rotation steps, each row followed by its count of steps
The counts run from 0 to 212.
[117  91  96  92 153 153 120 113 110 170 117 121 131 170 136 145 145 105
 126  90  87 114 107 141 104 135  82 105 162 110 119 147 164 154 131 138
 163 122  91 150 149 171  97  92 109 104  93 138 165  82  88] => 205
[105 100 128 136 135 184 149 168 101 178 110 133 138 122  80 125 157 101
 142 133  80 127 120 148 154 158 111 125 124  94 135 165 114 147 137 157
 161 134 103 136  94 110  85 121 151  94 124 137 175  92  95] => 197
[ 96 119 174 104 129  93  96 104 152 118 149 110 130  93 154 139 114 114
 147 136 163 115 118 126 142 122 153 122  92  53 121 107 133 151 144  80
 194 109 157 116  97 101 147 106 107 132 103 106 126 166 136] => 109
[119 159  58 131 164 118 130 111  85 126 135  93 148 159 125 144 133 142
 133 118 127 139 162 104  77 120  80  86 157 162 137 162 150 126 104 137
  62 118 109 141 148 142  79 139 139 133 133 138 136 120 127] => 48
[100 167 195  83 127 124 103 130 128 137 108 101 114 149 167 106 105 142
 146 128 152 122 131 135 117 148 109 129 114  90 129 123 150 111 133  80
 148 131 172 180 130 133 171 116  90 181  93 146 170 143 112] => 88
[ 93 152 124 105 144 150 131 177  67 129 129 111 152 144 126 143 159 136
 120 138  99 138 159 129 156 140 106 130 118 105 167 190 117 165 123  83
 116 138 112 149 134  78  83 165 185 115 121 164 122 125 131] => 58
[189  76 112 129 100  89  87 127 167 112 147 178 108 154 145 130 135 132
 108 101 126 174 115 128 116  93 165 120 106 136 108  76 150 129 124 150
 132 136  91 132 129 132 155 123 156 161 176  93 138 131 117] => 140
[160  94 122 144 123 121  91 118 125  98 151 165 152  89 117 135 156 107
 109 138 141 118 116 140 163 124 153 128 120 132 102 106 119 155 103 121
 130 167 149  76  90  59 123 159 109  99 139 114  70 162 158] => 125
[ 66 121 124 111 131 153 130 125 112 164 118  98 145 173 142 158 113 108
 146 126 107 133 102 109 107 152  80  96 139 126 179 171 165 135  90 128
 124 124 110 135 152 171  78 108 149 114 108  87 126  90 130] => 40
[120 142  89 124 130 145 187 139 135 146 146 113  86 121  95 138 123 129
 161 120 136 125 126 111  78 109 121 109 143 139  85 132 127  93 145 156
 124  79  69 138 117 191 125  87 124 105 131 127 190  97 122] => 185
[110 104  92 178 141 126 170 126 117 172  98  92 143 120  97  90 110 124
 134 124 102 144  98 127 119 150 127  99 102 146 165 170  99 107 151 161
 101 131 116 116 121 134  72 134 176 146 130  95 156  88 133] => 31
[179  97  75 144 148 140 155 156 178 113 155 133  74 130  93 140 134 124
 119 117 117 145 169 118 107 107 143 138 129 109  81 116 116 114 133 163
 128 108  97 130 123 144 166 112 158 106 163 126 184 154  91] => 1
[109 171 189  94 150 125  85 133 133 133 116 100 121 164 165 116 115 144
 124 127 144 124 154 133 120 149 111 134 122  88 130 114 155 114 115  95
 139 140 182 175 134 135 167 124  90 176 107 150 179 157  97] => 89
[155 125 107 161 128 114 106 152 193 115 141 148  87 115  90 142 131 154
 115 132 118 169 162  99 119  97 142 148 104 139 128 117  78 104 142 179
 108  82 110 125 138 154 138 116 167 132 180 108 162 122  87] => 165
[100 140  93 112 132 154 154 142 151 144 158 129  93 127 106 167 121 126
 151 117 125 118 121 117  98  91 121 124 145 129  98 129 124 129 143 142
 161  71  65 124 144 195 120  61 119  70 129 128 148  91 132] => 183
[158  84 178 132  93 126 162 119 167 102  99 169 101 105 124 128 122  91
 132 160 136 112  94 141 160 153 158 122 125 167 161 144  95  99 122 108
 137 126 124 111 138 148 148 122 133 111 147  76 107  86 128] => 152
[138  97 108 135 142 160 138 103 168 173 128 112  84 145 146 163 110 107
 125 119  99 108  98 149 100 147 114 107 142 126 131 129 129 140 135 165
 172 116  98 134 172 180 125  76 124  72 124 104 131  85 112] => 19
[160 126  77 175 128 152 192 174 132 133 143 119  89 108 102 107 109 147
 103 109 127 142 116 147 112 131 163 153 117 155  84 104 104  90 137 196
 100 147 122 117 120 142 148 122 153 102 150 128 140 122 164] => 5
[ 80 158 153 128 137 161 164 138  98 166 129  80 140 111 146 164 112 134
 131 142 119 120 101 143 125 181  97 122 108 125 194 166 116 148 101 160
 127 115 122 132 144 127  73 131 163  79 125 105 101  78 153] => 37
[207 119 143 147 101  98 143 121 149  98 127 167 108  98 129 117 130 147
 116 148 151 157 121 149 125 139 152 129 107 176 120  94 109  97 112 180
  88 149 121 134  95 104 150 163 140 152 191 110 127 119 130] => 144
[137 193 101 108 142 132 122 121  71 132 107 118 130 175 156 115 135 157
 128 116 135 130 147 142 104 106  95 118 166 190 103 125 147 133 135 113
  86 169 129 176 151 130 140 132  96 155 114 186 134 125 155] => 71
[ 97 128  94 112 126 160 136 151 148 147 159 133  95 144 107 171 125 119
 134 113 118 105 128 110 114  98 114 136 151 125 112 136 127 136 125 135
 154  75  82 113 158 189 117  73 118  59 121 124 130 101 126] => 182
[168  86 108 146 123 118  79 119 139  98 158 170 155 102 104 133 161 109
 105 139 138 122 134 138 159 128 155 129 127 121 106 110 123 146 101 132
 118 171 153  85  81  52 130 166 111 112 153 115  89 171 142] => 124
[128 150  67 158 144 163 148 172 102 164 159 119 120 104  85 125 136 159
 119 105 112 137 130 132 114 114 133 147 122 135  96 131 100 144 156 195
 117 122  93 124 112 123  96 122 147  83 141 160 139  93 149] => 191
[ 98 133 138 136 131 111 112 133 115 115 131 111 153  94 119  95 110 127
 123 126 171  87 108 129 160 149 145 139 115 121 130 134 122 114 131  76
 125 155 211  89  98 111 128 144  75 133  75 124  95 169 175] => 104
[101 136 175  93 120 101 108 106 146 116 161  99 122  86 162 151 114 121
 152 141 179 118 118 115 121 129 146 114  99  62 111 101 141 142 122  90
 182 101 149 124  87 106 155 122  96 140 111 105 121 166 145] => 110
[ 96 120 114 170 112 166 134 193 153 149 120 164 128 128  57 109 125 123
 122 130 102 150 111 110 162 116 138 156 133 160 150 150  91  88 115 160
  82 132 136  97 118 170 107 125 161 109 146  93 122 102 140] => 171
[133 130  77 137 150 133 165 162 122 142 148 115  95 124  77 130 136 137
 139 116 126 135 156 103  76 116 113 120 138 119  95 146 131  90 133 162
 107  88  88 132 107 161 110 113 137 122 132 144 204 120  96] => 187
[184  94 140  88  96  85 134 144 125  83 179 137  99 126 181 160 112 143
 100 105 168 130 106 129 104 138 153 122  91 124 110  81 166  97  97 125
 135 135 104 121 131 153 165 138 125 119 146  91 114 141 160] => 136
[186  94 150  85 104  95 135 133 129  84 175 136  92 114 181 168 111 137
 102 120 167 119 110 147 110 144 155 129  94 115 121  92 160 117  95 119
 147 124  98 129 129 132 167 134 127 112 149 107 109 147 155] => 135
[ 91 111 138 125 126 112  97 133 121 125 136 111 151 111 118  89 119 117
 126 110 159  96 104 116 156 148 146 130 113  99 129 131 129 118 137  58
 139 151 201  81 107 121 126 133  92 140  76 109 100 169 162] => 105
[112 112 107 111 122 101  45 128 148 121 186 130 149 149 142 153 124 138
 114  95 152 153 125 105 108 103 136 128 119  83  93  67 177 131 100 135
 131 133 158 114 100 131 144 125 101 150 125 112 118 186 148] => 115
[ 99 132 144 113 129 180 177 176 133 125 142 123  94 117  84 167 124 105
 131 152 135  98 131 110 127 164 107 132 150 129 156 158 124  83  85 125
 120 101 126 115 116 181 119 117 111  59 116 111 145 109 122] => 178
[152 119 128 110 108 114 132 140 175  97 152 141  76 123 148 161  94 148
 104 116 146 112 101 120 120 114 140 151 117 159 136 109 111 108 122 138
 127  87 105 112 188 204 154 106 139  90 143 100  98  95 144] => 159
[111 142  40 144 164 119 108 116  94 136 129 112 162 161 108 137 147 138
 126 109 106 154 159 104 107  92  89 102 149 164 128 165 127 166 145 129
  95 128  91 118 155 120  74 132 162 126 126 146 115 115 136] => 50
[ 93 117 133 162 113 176 126 168 177 150 110 165 122 119  61 133 138 100
 134 156  94 142 115 120 174 111 137 149 136 143 149 156  70 125 121 147
 132 108 117  93 121 150 106 105 152  96 147  96 122  97 115] => 173
[153 122  42 165 184 131 120 115 149 158 143  92 113 123 103 137 112 152
  94 109 103 126 153 127  82 146 104 116 118 133 133 136 104 140 142 196
 111 108 118 110 167 141  93 132 153 101 146 131 143 101 109] => 26
[170  74 121 161 107 132 106 151 154 113 116 191 126 138 103 117 144 116
  84 131 109 137 109 136 176 137 151 150 120 169 150 119 100 126 110 154
 107 160 137  95 137 118 135 155 147 119 165 105  82 118 132] => 148
[131  81 109 129 149 181 130 152 158 168 131 119  92 163 130 157 111 103
  93 116  86  97 111 145 120 165 107 129 140 108 146 137 140 129 103 159
 152 143 132 117 178 181 123  93 120  70 109  97 123 110 105] => 17
[ 83 174 155  86 113 154 148 162  72 140 124 112 155 143 172 152 127 134
 143 128 114 139 119 148 140 118 114 128 128 134 149 167 134 165 132  87
 140 141  96 169 149 113 105 122 166 109 104 152  99  95 173] => 61
[155 117 123 119 106  99 151 144 174 110 142 135  79 131 143 149  88 147
 123 110 152 120 103 119 106 114 145 135 119 171 138 111 115  85 127 136
 121  87  95 125 179 222 153  97 140 107 144 100 117  95 142] => 160
